(in the rows, 128 means zero)
The rows of T fall into several groups, and each row is roughly a mix of its group's hidden directions.
T (135 x 10):
[[ 77 130 133 150 131 101 139  96  86 141]
 [ 84 142 160 151 126 144 179 141 132 116]
 [ 95 135 112 163  78 126 139 154 149 151]
 [148 127 122 124  94 106 160 132  79 165]
 [102 125 148 128  92 154 120  97 130 181]
 [ 96 104 123 111 132 189 155 106 128 117]
 [138 160 165 100 116 106 110  87 147 156]
 [160  87 110 148 143 114 102 154 152  93]
 [160 107  87  82 123 135 118 153 137 100]
 [123  86 160 131 117 141 156 127  73 135]
 [100 128 123 174 133 128 183 158 138 130]
 [170 109 102 167 156 166 126 116 115 121]
 [101 154 120 141 169 141  87 161 104 140]
 [172 167 101 145 162 122  97 120 115 120]
 [120  90 164 133 150 102 109  82 135 148]
 [100 146 121 140 160 133 154 179 163 121]
 [115 130  73 108 102 133 177 117 119 132]
 [127 118  92 101 134  79 131 139 125 175]
 [107  78 132  81  97 131 147 147 130 119]
 [117 142 141 117 144  61 107 117  97 118]
 [136 168 167 114 117 137 122 112 125 184]
 [105 133 106 133 106 102  97  68 133 137]
 [157 148 112 162 159 141 154 141 175 116]
 [116 129 124 161 107 121 105  70 162 116]
 [ 80 121 113 176  95 112 130 145 110 121]
 [128 161 129  99  83  93 109 135 113 162]
 [146 110 174 161 100 132 130 152 169 135]
 [141 152 176 109 150  85 116 119 128  98]
 [131 112 142 130 125 131 120  59  89 114]
 [142 114 131 140 194 141 146 106  99 142]
 [ 87 127 139 109 102 101 109 107  81 148]
 [ 85 111 149 157 114 140 157 139 165 157]
 [153 135  97 120 128 138 130 124 161  64]
 [120 146 131  70  95 152 110 114  97 136]
 [130 153 103 123 162  94  91 132 102 163]
 [165 101 109  97 129 147 128  82 156 111]
 [ 96 120  83 115 141 121 116 154 162  89]
 [174 136 116 167 156 147 170 139 133 130]
 [101 134 142 191 129 131 164 109 147 133]
 [159 120 121 195 145 129 137 117 152 145]
 [131 100 145 111  86 110  76 112 150 123]
 [114 134  92 136 113 112 169 134 182 142]
 [119  97  95  81  94 143 155 118 130 148]
 [165 130 151  95 104 138 145 114 181 129]
 [107  84 143 137 165 152 100 124 108  96]
 [142 104 155 133 119 172 108  98  96  95]
 [170 175 148 105 161 120 141 111 127 149]
 [125  97 112 121  92 117 145  76 127 164]
 [156 130 167  89 137 121 132 106 173 148]
 [134 103 160 152 109 154 137 171 151  93]
 [103 130  90 120 109 150 155 105  78 116]
 [166 112 114 133 105  95  83 137 164 134]
 [178 133 145 119 146 119  97 165  94 115]
 [ 73 121 131 125 155 166 115 154 130  98]
 [141 179 122 116 143 136  95  99  92 151]
 [125 166 162 146 118 120  93 121 115 176]
 [ 90  93 139 109 134 103 137 143  87 162]
 [154 125 122 160 168 159 148 143 156 163]
 [112  85 137 143 133 147 190 140 139 127]
 [117 136  90 155 187 114 130 116 122 157]
 [126  87 130 111 113 106 141 187 117 150]
 [117 146  74 114  98 121 113 148 131  85]
 [159  86 137 135 134 128 146 147  72 114]
 [156 110 112 141 139 168 156 111  94  90]
 [169 128 147 119 130 103 183 131 143  97]
 [133 117 112 169 140 106 106 106 156  78]
 [119 122 163 138  87 139 135 139 183 107]
 [124 176 144 114  99 161 159 135 111 159]
 [176 121 142 117 145  92  82 146 125 115]
 [ 89  83  93 100 129 141 142 107 143 109]
 [138 153 134 101 125 100  67 139 103 144]
 [ 90 139 134 129 127 177 155 102  92 110]
 [135 149 111  92  83 156  99 103 106 137]
 [166  96 158 139 161 162 140 159 122 121]
 [159 158 138 104 135 121 130  72 111 159]
 [168 113 116 137 138 142 186 160 141 128]
 [128  74 136 114  85 127 136 109 147 162]
 [165 112 100 110 150 161 164 119 132 162]
 [170 127 125 132 122 150 193 131 149 128]
 [125 152 145 155 155 174 126  95 103 156]
 [101 119 112 146 155 157 126 112 164  79]
 [114 101 109 124 133 181  99  97 117 158]
 [118 143  97 128 177  78 148 144 129 134]
 [107 145 116 166 163 118 113 145 152  80]
 [141  83 133 104 115 112  77 134 144 100]
 [151 155 100  90 135 115 134 184 121 131]
 [131  86 164 168 141 108 129 140 166 116]
 [ 74 148 138 156 115 106  90 148 123 140]
 [136 154  92 156 105 112 167  86 130 133]
 [125 106  94 178 151 124 133 131 143  83]
 [128 126 143 103 146 124 138 199 112 146]
 [119 183 130 148 142 162 104 166 128 135]
 [131 124 110 132  80 151 122  71 106 128]
 [133 148 123 150 167 150 122 108  68 120]
 [126 121 170 160 127  99  89 155  96 132]
 [146 111 120 131 119 192 114 107 100 102]
 [114 127 106  78  84 106 108 113 102 134]
 [ 93 101 142 119  87  93  94 111 147 124]
 [ 99  89 149 140 150 121 150 128  85  94]
 [139 122 137 138 109 165 116  82 110  80]
 [106 102  82 117 142 158 129  91 159 116]
 [108  79 110  95 119 153 121  98 107 105]
 [153  98 116 123 180  97 120 162 135 112]
 [129 105 150 139  77 107 159 104 148  99]
 [120 156 153 169 157 122 127 164  90 115]
 [123 127 108 120 116 146  99  62 134 102]
 [104 160 114  91 100  79 112 129 139 146]
 [110  93  94 115 121 128 173 107 109  94]
 [130  85 104 104 145  93 145 170 148 134]
 [ 98 115 167 180 156 146 150 126 122 130]
 [127 108 124 147 196 109 140 101 116 138]
 [124 164 138 120 136  76  86 149 115 110]
 [111 119  94 113 182 111  92 135 128 153]
 [121 140 130 164 154 103 135 168 177 118]
 [107 150 125 188 124 109 111 102 112 100]
 [ 81 111 132 147 118 120 183 119 146 107]
 [ 95 127 171 107  91  98 110 140 101 137]
 [119 184 100  98 113 117 136 119 110 163]
 [146 159 138 104 148 154 117 158 172 159]
 [134 152 104  83 126 167 161 106 105 140]
 [145  83 148 103 117 117 147  76 145 127]
 [146 119 156 129  80 152 121 171 153 108]
 [125 129 155 148 134 120 159 182  93 153]
 [124 106 129 132 106 155 148 162 187 139]
 [144 178 117 128 167 158 166 125 133 116]
 [146 101 103 117 128 165 146 120 161  80]
 [153 149 114 129 118 125 102  68  98 108]
 [176 146 100 102 141 132  81 141 139 115]
 [105  90  84 104 117 150 147  93 132 112]
 [111  80 137 110 114 168 126  93 159 129]
 [125 185 145 160 114 159 140 131 141 159]
 [129 100 142 148 123 122  76  88 143  97]
 [144 170 138 106 113 115 137 129 126 190]
 [160 133 154 112 151 110 103 174  92 130]
 [150 166  91 111 119 115 113 139 180 122]]

In each list below, one row fits none of the groups, and each other row fits one group, some only roughly. Which row is it?
  * K657: [116 106 135 137 108 100 109 109 110  65]
  * K313: [168 120 157 106 134 124 112 179 132  96]
  * K516: [114 166 141 140 171  99 101 104 150 106]
  * K805: [116 183 125 113  90 163 143 127 108 143]
  * K538: [ 93 164 139 164  86 132 155 123 149 136]
  * K146: [125 115 115 102 169 123  97 172 128  92]
  * K463: [ 88 130 139 145 117 176 156  88 135 136]
  * K511: [120 122 174 163 147 156 105 107  98 104]
  * K161: [158  94 152  94 143 114 105 172 114 139]
  * K428: [127 200 135 146 131 153 108 136 112 138]
  * K107: [121  73 179 149 128 141 106 118 134 132]
  * K214: [122 122 112 156  97 142 128 151 153  69]
  K516
  * K959: [ 73 108  91 152 135 139 148 111 144 149]
  * K385: [136 138 132 152 121 151 146 119 176  74]
  * K492: [134  99 151 154 127 130 182 103 127  91]
  * K279: [108 178 111 138 140 110 161 103 125 166]
  * K744: [133  82 152  96 119 162 123 120  86 142]
  * K333: [138 120 127 102 195 145 111 148 132 153]
  * K251: [ 95  71 150 140 139 130 112 161 135 108]
  * K157: [122 120  96 113  67 100 130 149 150 115]
  * K509: [150 130 115 111 191 143 139 155 123 159]
  * K208: [115 126 155  99 167  76 134 125 118 158]
  * K732: [117 142  96 135 132 111 156 128 155  67]
  * K699: [119 108 106  84 118  96  86 133 137 160]
  * K900: [116 140 135 108 153 161 172 173 142 147]
  K959
  * K466: [ 67  89 128 122 135 112 151 121 132 100]
  * K555: [151 187 104 108 121 138  97 120 104 112]
  * K271: [104 172 125 128  76 143 147 158 136 117]
  * K896: [ 92 167 118 109 150  96 167 152 121 136]
  * K382: [136  98 115 115  98 127 144  91 152  78]
  * K394: [102 141 137 182 105 103 154 144 149 151]
  * K681: [108 111 137  89 138  84 125 175 138 113]
  * K457: [173 115  90 127 142 138 148 132 125  77]
  * K228: [109  90 143 128 151  66 145 144 130 127]
  * K513: [ 86  85 155  89 122 128  98 139 125 121]
  * K97: [132 148 153 129 148 144 177 162 143 167]
  K382
  * K221: [126 150  76 107 107 120 113  82 124 108]
  * K784: [139 157 119  93 170 117 101 163 147 149]
  * K50: [ 77  83 151 159 120 123 143 117 141 144]
  * K920: [112 124 128 128  72 123 135 175 153 153]
  * K868: [127 117 173 137 152 122 111 188 117 139]
  * K328: [ 72 117 145 150 122 123 139 175 133 151]
  * K641: [ 99  93 124  76 127 117 108 156 127 156]
  * K891: [ 82 122  93 125 107 111 110 123 139  79]
  * K93: [154 172 126 126  80 112 122 107  94 114]
  * K879: [154 113  95  95 163 172 115 122 120 149]
  * K590: [104 106 142 121  87 101 128  94 156 162]
  * K918: [128  91  94 136 134 100 150 148  93  89]
  K920
  * K837: [146 127 132 140 117  85  66 122 140 107]
  * K91: [129 130 166 119 137 123  67 153 137 157]
  * K203: [106 118 149 152 101 100 147 170 113 167]
  * K819: [132 163 126 117  67 134 127  85 124 119]
  * K224: [114  97 115 126 109 110 115 171 126  74]
  * K717: [103 120 171 143 165 162 132 168 126 134]
  * K793: [168 141 102 133 144 171 115 121 173 122]
  * K790: [121  80 178 146 122 122 109 151 121 102]
  * K482: [138 135 108 127  77 153 166  96 156 131]
  * K485: [153 108 129 142 112 104 164 146 172 165]
  * K691: [140 161  73 111 162 107 137 134 105 143]
  * K172: [134 166 174 144 131 143 122 163 166 117]
  * K109: [ 87 150 104 110  96 136 157 122 109 167]
  K790
  * K202: [114  83 149 159  97 108 142 151 105 153]
  * K123: [ 87 124 106 176 128 142 134 112  86 142]
  * K238: [151 114 119 129 178  92  90 112 154 128]
  * K177: [129 182  91 132 146 106 106 119 142 160]
  * K556: [109 132 114 150 116  73 145 122  81 113]
  * K374: [119 182 148 143 120  96 105 147 155 153]
  * K818: [118  70 151 111 143  88 149 134 138 111]
  * K625: [130  79 117 121  81 118 140 101 131  93]
  * K49: [ 94 128 148 189 104 127 128  95 124 135]
  * K880: [104 175 112 126 108 133 139  84 111 161]
  * K245: [165 122 137 149 127 190 148 114 150 128]
  K238
  * K965: [154 112  98 108 120  94 144 161 173 140]
  * K126: [128 151 135 120 156 129 145 106 131 197]
  * K709: [ 94 127 118 156 118  89 139 135 139 182]
  * K75: [156 105 173 150 134 103  83 147 128 136]
  * K351: [126 152  98 158 118 111 150 175 159 106]
  * K932: [ 92 104  95 149 142 130 136 184 121 138]
  * K670: [142 154  93 125 142 176 150 119 162 104]
  * K182: [149 156 167 162 171 147 126 133 111 106]
  * K234: [113 149 138 142 136 152 176 178 123 104]
  * K106: [177 104 136 136 121 125 138  87 172 137]
  * K841: [146 131 158 134 142 124 108 146  76 172]
  K670
  * K361: [114 117 148 102  70 136 127 102  99 104]
  * K476: [119  86 119 128 174 119 163 166 122 141]
  * K280: [177 140  93 122 132 131 108 115 172 153]
  * K644: [ 94 178 125 116 102 112 161 161 135 134]
  * K419: [142 110  93 122  91 133 166 121 155 167]
  * K857: [142 140 134 129 123  92 154 171 146 177]
  * K655: [157 106 114  82 102 113 132 139  85 150]
  * K349: [131 110 150 108 199 118 118 148 133 123]
  * K874: [154 189 155 115 154 113 112 149 132 132]
  * K521: [123 196 117 154 141 109 150 145 118 138]
  * K604: [142 115  66  90 138 116 116 137 109 151]
  * K29: [ 71 147 141 167 140 156 137 146 113 116]
  * K358: [143 115 163 126 185 149 158 116 139 149]
  * K707: [121 186 105 140  95 130 161 144 125 149]
  K280
  * K266: [125 193  83 127 135 118 142 121 142 124]
  * K179: [145  94 105 107  78 102 142 109 128 157]
  * K847: [106 145  96 128  95 124 165  80 120 111]
  * K750: [158 159 162 129 133 158 149 139 141  80]
  * K623: [ 93 126  87 110 113 113 136  95 142  84]
  * K607: [164 101 122  72 122 104 123 115 143 101]
  * K78: [128 161  80 141 153 156 165 112 143 137]
  * K844: [172 138 116 125 136 156  91 117 140  81]
  * K253: [109 140 101  94  90 103 151 119 146  88]
  * K546: [ 91  89 110  98 117 139 132 106 141  84]
  * K675: [ 88  91 108 110 127 110 155 106  87 127]
  K78
